In the rows, zero is written as 128.
The rows of Y fall into 3 groups, which share some directions, and each row is roughly a mix of its group's hidden directions.
Y (102 x 10):
[[149 132 122  90 144  93 165 125 152 166]
 [154  75 124 150 138  98 137 119  88 135]
 [135 135 137  69 137 172 101 127 118 143]
 [125 106 142 182 146 126 158 144 147  92]
 [101 126 111 171 144 148  81 122 144 101]
 [189 131 120 140  92 105 141 110 136 149]
 [154 132 172  89 135 128 155 103 150 101]
 [ 90 118 134 156 132  77 129 126 140  87]
 [101 138 126  75 149 176 132 116 127 142]
 [122  99 132 141 140  87 176 143 138  93]
 [155 136 173 149 113 174 119 108 121 103]
 [153 137 169 151  87 144 129 106 105 160]
 [139  79 144 149 153 123 169 152 118 152]
 [ 99 121 137 149 115 107 114 136 143  63]
 [118 161 138 114  81 149  92  96 115 139]
 [110 133 150 181 124 154  87 106 114 139]
 [135 115 142 164 157 104 146  79 150 107]
 [122 133 156 142  99 161  98 104 103 170]
 [146 136 140 118  98 144 113 128  90 186]
 [113 152  97  83 120 124 135 148 100 168]
 [123 121 152 183 138 103 146 116 157  95]
 [145 158 119 134  86 110 111 107 150  82]
 [164 129 132 132 106 129 141 137 100 190]
 [106 154  92 114 151 117 132 102 166  92]
 [112 116 182 168 106 159 129 119 112 120]
 [134 116 151 153  98 129 154 164 101 172]
 [147 123  84 107 157 103 172 139 151 128]
 [139 158 105 149 104 145  87 109 114 170]
 [111 102 146 111 171 146 123 129 126  74]
 [187 145 156 149 134 155 118 100 140 132]
 [151 106 118  96 151  86 168 151 131 140]
 [106 121 107 196 134 106 151 128 133 125]
 [ 85 120 129 111 159 111 119 149 165  89]
 [152 142 159 130  93 164 111 128  97 163]
 [139 100 113 124 166 104 122 125 171  87]
 [158 137 139 143 117  85 170 104 144 158]
 [141  94 174 123 149 132 147 148 132  82]
 [151 153  95  95 116 126 140 105 123 179]
 [176 134 159 116 104 156 133 109 100 157]
 [158 128 178 127 119 180 116 124 112 115]
 [ 98 137 126 138  89  98 102 135 132  78]
 [ 94 105 169 131 133 131 159 147 124  84]
 [163 145 180 108 140 165 124 124 143 108]
 [147 153 114 103 135 111  88  97 164 100]
 [111 163  79 107 132 155  95 114 145 116]
 [136  92 142 156 120  87 161 149 120  95]
 [120 105 157 135 137 102 101 122 143  69]
 [ 96 114  91 157 148  87 148 116 135 102]
 [138 135 162 182 108 159 110 107 114 143]
 [ 93  88 149 163 133 123  91 139 107 148]
 [ 81 129 107 117 154 134 107 140 146  80]
 [108 128 114 126 159 158 148 132 157  73]
 [100 146 136 168 136 148  98  94 149  96]
 [159 147 134 110  94 141 136 109 107 182]
 [124 118 131 128  94 104 146 154  86 175]
 [147 131 155 141  84 119 126 121  93 175]
 [ 93 124 116 194 118 112 110 142 120 129]
 [142 105 125 142 114  78 179 145 141 120]
 [149 142 114 149  71 131 115 115 107 167]
 [156 128 188 137 119 169 126 150 122 136]
 [113 116 106 141 154 100 132 109 158  73]
 [130 118  87 100 140 117 143 129 172  86]
 [125 125 132 130 145 111  79  91 143  81]
 [167 101 117 138 164 116 124  89 134  92]
 [165 105 162 137 133 125 181 151 138 113]
 [129 109 159 105  92 140 145 119  98 174]
 [167 148 102 115  99  73 126 131 131 139]
 [122 177 126  75 113 112 118 112 154 128]
 [140 151 126 136 105 130  92 105 100 182]
 [ 70 102 139 143 133 163  96 129 117 124]
 [141 135 125 166  94 123 130 134 107 187]
 [145  98  85 161 145 129 129 127  89 157]
 [108 134  83  99 167 108 129 104 156 141]
 [138 147 106 105  91 123 119 128 111 188]
 [ 84 145 117 135 114 136  67 125 144 116]
 [147 148 158 115 103 147 113 109 108 183]
 [133 107 179 180 116 136 138 122 128 103]
 [150 128 156 160 106 129 120  91 101 171]
 [104 112 124 142 163 110 134 119 160  73]
 [157 147 148 106 132 159  82  97 110 146]
 [185 109 156 126 126 140 148 105 100 151]
 [102 147 106 136 113 105  68 100 138 122]
 [158 151 150  74 130 152 133  98 141 143]
 [104 174  95  85 133 141 127 131 136  99]
 [107 116 134 164 149 149 108 123 136  69]
 [158 112 181 114 109 155 129 137 106  97]
 [107 129 118 145 161 109 140 113 174  83]
 [ 74 141 105 119 152 120 109 113 145  89]
 [103 157  77 128 107 150  99 133 153 148]
 [104 106 130 110 158 160  80 119 101 109]
 [151 163 151 103 126 157 108  87 125 159]
 [148 112 136 123  87 121 129 119 101 188]
 [117 106 134  94 170 154 117 127 128  79]
 [155 110 149  99 151 181 144 149 135 109]
 [158 128 163 148 100 160 114 115  91 155]
 [160 147 122 121  97 133  95 110 113 180]
 [122  77 116 160 144 126 118 157  89 110]
 [160 102 158 146 140 116 185 142 120 120]
 [ 78 147 101 125 120 151  89 156 132 110]
 [135  92 185 161 136 121 122 113 111 109]
 [126  92 162 166 153 141 112 112 117  89]
 [163 129  89  80 129 100 129 114 153 139]]
One row of each group comes first, with its name. Which group is each row after those in?
[159 139 106 187 123 134 121 118 154  98] -> (106)
[116 102 149 174 105 121 123 158 103  93] -> (12)
[134 119 145  68 127 145 106 131  88 149] -> (36)

[147 132 136 103 144  93 153 111 161  81] -> (36)
[134 116 159 129 133 123 195 156 111 124] -> (106)
[165 135 159 151  91 130 128 108 108 169] -> (106)
[140 136  79  85 135 145 107 102 152 145] -> (106)
[ 86 138 140 165 106 156  88 121 119 107] -> (106)
[141  84 120 124 137 101 168 148 146  89] -> (36)
[150 138 123  83 164 158 119 100 143  98] -> (36)
[153 131 158 151 110 183 108 119 100 119] -> (12)
[ 86  97 136 159 154 113 129 137 125  82] -> (36)
[ 99 120 131 165 139 129  71 104 105 119] -> (36)
[ 87 120 101 155 116 123  81 134 136  95] -> (106)
